128 stands for zero in the data rows.
Here are some points:
[124 126 123 120 116 116 114 119 116 117 115 113 110 109 106 104 111 115
 111 110 115 112 116 115 114 117 113 115 115 118 115 114 115 117 116 114]
[124 120 126 116 118 118 115 115 114 110 110 118 124 124 122 129 133 129
 127 121 119 124 123 123 126 135 135 130 114 120 111 115 117 119 124 124]
[128 123 121 125 121 119 137 132 135 126 128 131 128 133 130 134 134 148
 154 151 146 148 151 157 146 148 158 165 172 172 176 170 170 158 168 159]
[125 125 124 122 122 129 128 131 131 130 130 131 129 124 123 122 121 126
 125 124 127 129 127 124 122 125 125 129 132 132 135 143 142 143 144 142]
[121 133 133 127 131 133 128 128 127 121 120 118 121 122 123 121 119 121
 123 120 126 126 125 120 119 122 120 122 120 118 109 112 111 109 111 111]
[128 129 114 106 100 100  95  90  81 102  96  97  91  88  81  77  77  76
  74  77  79  72  73  61  63  58  59  46  42  36  36  41  57  57  55  57]
[142 140 142 136 142 149 137 130 122 112 115 130 149 147 144 151 156 164
 166 152 158 142 136 139 139 139 148 148 145 150 143 141 157 163 168 173]
[131 128 125 121 123 123 124 126 127 124 123 125 123 124 126 126 137 139
 143 143 145 144 138 143 146 149 149 149 144 144 150 152 151 154 153 153]
[127 133 135 133 137 143 154 148 139 146 146 136 147 147 152 135 147 147
 145 146 147 157 165 159 161 154 155 151 156 155 168 172 180 178 177 174]
[127 132 133 137 135 145 149 149 160 168 176 173 178 172 172 176 176 164
 162 151 145 139 125 120 121 125 134 141 146 162 160 164 170 161 167 153]
[128 128 125 127 126 125 129 130 127 121 120 118 118 118 122 118 117 115
 120 118 120 124 124 126 128 128 126 120 122 118 123 120 121 123 126 131]
[122 140 145 144 146 141 145 151 161 147 142 142 140 145 150 150 147 150
 164 161 189 185 182 181 180 179 177 182 178 171 157 159 156 148 147 154]
[131 126 115 112 125  93 102 105 110 121 117 126 129 123 128 131 128 129
 118 109 108 111 117 122 119 121 125 127 136 133 136 138 141 146 143 136]
[140 143 142 150 154 150 149 149 149 149 147 151 147 143 148 149 149 148
 148 148 155 154 153 154 155 155 156 152 157 154 154 157 155 156 158 154]
[135 128 126 132 141 142 141 128 127 119 133 133 138 120 119 128 133 136
 135 143 156 147 155 157 164 167 169 186 191 192 200 202 200 214 215 209]
[142 134 123 125 130 126 125 125 125 123 119 129 129 115 115 114 111 108
 105 104  98  99 107 104 114 112 109 115 105 103 101  94  98  99 100 100]
[130 133 133 136 137 136 136 136 141 140 139 140 142 143 141 142 141 143
 144 142 148 145 150 149 148 151 146 145 146 145 145 144 141 140 143 143]
[123 116 127 126 121 129 125 129 135 132 131 131 127 126 130 133 126 132
 128 119 120 119 114 117 119 125 118 132 123 111 106 104 110 103 103 107]
[126 125 124 123 120 116 124 122 122 117 119 125 118 119 119 114 119 125
 130 133 135 130 128 131 136 144 134 136 140 142 140 137 137 143 143 137]
[124 119 119 109 100  96  95  96  94  98 109 105 102 110 101 105  96  97
 103  96 101 109 114 103 101 101 105 103 104  87  84  79  79  77  86  88]
[130 132 137 135 134 133 129 127 120 117 124 132 135 135 135 142 150 160
 158 158 152 159 162 161 158 155 159 153 156 157 166 176 174 171 161 175]
[129 129 127 129 128 129 132 134 132 133 130 130 130 128 128 134 134 136
 136 137 135 136 139 140 134 133 135 136 140 140 139 139 140 138 141 140]
[123 114 109 110 118 103  96  94 103  95 101 100  98 108 108  98 106  93
  93  97  91  82  89  91  89  87  96 102 109 104 107 104 108 101 139 143]
[125 117 121 122 127 120 125 125 131 135 131 132 141 138 136 138 124 126
 124 123 119 124 122 119 109 110 110 108 115 115 126 125 124 125 139 145]
[118 118 104 104 103  97  98 101 101 102 100 101 117 112 102 120 111 110
 107 113 117 124 128 132 126 112  93  86  81  77  74  69  73  68  91  81]
[129 132 131 129 129 129 131 130 128 131 133 135 136 138 136 136 132 129
 128 126 127 130 130 127 128 129 124 122 120 123 122 123 119 121 126 123]
[135 120 115 112 113 122 111 106 105  95  82  83  81  92  91  88  77  83
  82  85  90  96  93  98  97  99 106  98  94 103 106 111 117 103 106 104]
Here are 16 more points, each followed by its number:
[130 123 116 119 122 138 152 141 127 128 129 125 116 127 131 136 158 153
 157 145 146 143 144 144 135 140 129 130 135 140 141 137 149 160 163 155] 0
[141 130 121 113 119 121 115 113  99 102  98 108 113 126 129 133 129 140
 137 127 141 147 147 152 149 149 147 142 148 145 146 142 142 142 145 136] 1
[129 126 126 129 129 128 131 131 129 130 127 126 131 128 124 124 122 120
 122 122 119 117 118 120 125 122 124 123 125 123 124 125 122 127 127 127] 2
[132 134 138 142 130 132 137 134 128 134 132 129 123 121 128 126 125 140
 148 150 155 143 138 128 130 129 132 140 141 143 146 139 133 130 128 145] 3
[120 122 124 125 136 139 135 142 144 150 153 153 152 157 158 166 181 186
 206 210 211 208 210 209 205 207 204 203 209 205 207 188 186 185 181 175] 4
[142 140 140 136 155 164 162 160 163 164 159 167 169 171 154 151 144 146
 146 148 152 155 168 171 168 178 175 160 155 156 154 167 161 161 151 147] 5
[132 127 130 133 131 132 129 131 133 131 136 132 130 127 129 131 131 134
 131 129 130 128 126 121 114 117 117 120 124 122 123 127 126 124 123 124] 6
[126 127 126 127 128 127 128 129 121 120 120 124 123 120 123 120 119 117
 110 114 116 113 113 109 109 111 110 104 104 106 107 107 107 107 107 113] 7
[132 129 131 131 128 123 122 124 123 120 117 117 113 109 104  83  81  70
  77  72  75  76  65  64  67  63  62  58  55  53  66  59  52  49  25  19] 8
[132 132 145 145 140 123 123 119 127 126 128 132 138 141 142 132 128 140
 137 135 146 157 160 146 155 146 144 142 146 154 148 156 153 146 142 150] 9
[128 125 121 125 135 123 117 125 123 121 117 112 120 121 124 136 142 127
 133 130 135 129 118 125 131 140 150 162 164 153 162 150 149 136 135 140] 10
[124 126 115 122 110  90  81  73  86  84  90  81  84  87  91  86  85  79
  70  64  69  74  59  61  57  62  56  67  71  75  77  75  70  78  81  81] 11
[128 132 126 130 129 131 131 126 129 126 127 127 129 129 129 125 124 125
 129 127 128 126 128 130 131 131 131 133 129 128 127 121 127 125 124 121] 12
[131 132 128 127 125 130 126 123 125 125 121 122 121 121 121 124 124 120
 119 122 126 129 125 126 125 127 133 132 134 136 137 134 131 131 128 126] 13
[107 113 118 116 118 119 114 117 116 114 116 117 121 130 129 130 121 125
 127 129 126 124 128 128 126 128 136 136 133 132 141 135 129 131 125 125] 14
[134 120 119 124 108 112 119 116 112 103 106 108 103 103  96  99 101 101
 111 115 109 106 110 112 113 104 102 106 117 127 118 121 113 120 128 129] 15
Which three of these numbered points are nearest to each point below by angle, seen from the average point of the first points? Their numbers follow each, nearest first.
[105  95 112 120 114 117  90  93  92  93  93  94 102 105 110 120 117 120
 121 137 137 142 147 142 142 138 132 119 123 126 135 132 139 153 152 150] > 1 14 15
[130 134 133 133 135 142 142 140 139 139 143 142 143 143 144 145 146 140
 147 144 139 139 137 138 140 139 140 141 140 136 141 142 138 139 135 134] > 5 4 9
[123 122 122 123 116 131 137 124 119 117 112 128 116  80  85  85  81  74
  70  73  61  58  59  60  65  65  65  59  68  71  68  66  79  80  92  86] > 7 8 11
[129 129 127 126 124 122 127 126 130 130 130 129 130 132 131 134 135 137
 139 138 135 137 136 138 140 143 145 144 147 143 144 141 137 142 143 146] > 4 9 5
[132 131 126 126 129 128 125 127 129 131 130 128 128 130 130 133 133 131
 136 139 136 138 140 140 140 139 140 141 140 141 136 136 137 144 142 140] > 4 5 9
[120 110 104  97  93  92 102  93  97  94 104 102 109 113 120 126 128 137
 134 125 134 126 124 132 132 126 129 132 158 149 150 147 127 130 127 129] > 14 1 10
[125 130 129 126 127 116 114 118 116 116 117 116 116 113 118 117 117 114
 118 113 115 115 111 110 112 112 109 113 110 110 107 117 117 118 117 120] > 11 8 7
[125 124 116 118 115 114 106 108 108 114 116 111 115 115 111 108 108 104
 100 102  98 101  94  91  86  83  83 106 100 101 106 100 103 104 107 112] > 11 8 7
[128 123 126 133 131 130 126 124 121 122 124 129 129 129 132 138 139 138
 144 143 142 141 142 140 142 143 144 137 134 132 131 133 132 135 141 139] > 4 9 5
[131 130 123 121 125 130 130 127 129 126 122 126 124 125 121 117 119 130
 128 132 134 133 137 131 129 134 123 128 130 131 131 128 126 124 121 124] > 12 8 3
[145 143 143 137 147 141 130 137 140 135 123 141 137 133 139 147 153 163
 159 167 166 169 170 173 172 165 166 167 164 161 163 153 138 141 150 155] > 4 9 5
[129 130 133 117 111 111 122 131 131 136 138 135 128 127 147 152 150 151
 156 155 159 156 167 178 167 176 166 170 170 171 166 171 169 168 170 187] > 4 9 5
[124 123 122 127 129 118 115 120 118 119 119 119 119 127 124 140 134 132
 126 127 139 141 142 139 137 138 144 146 148 145 149 145 139 137 143 143] > 10 1 4
[129 129 132 133 129 126 128 121 117 122 123 122 121 119 121 118 124 117
 117 113 112 107 108 114 116 110 113 108 110 105 105 108 107 105 108 108] > 7 8 11
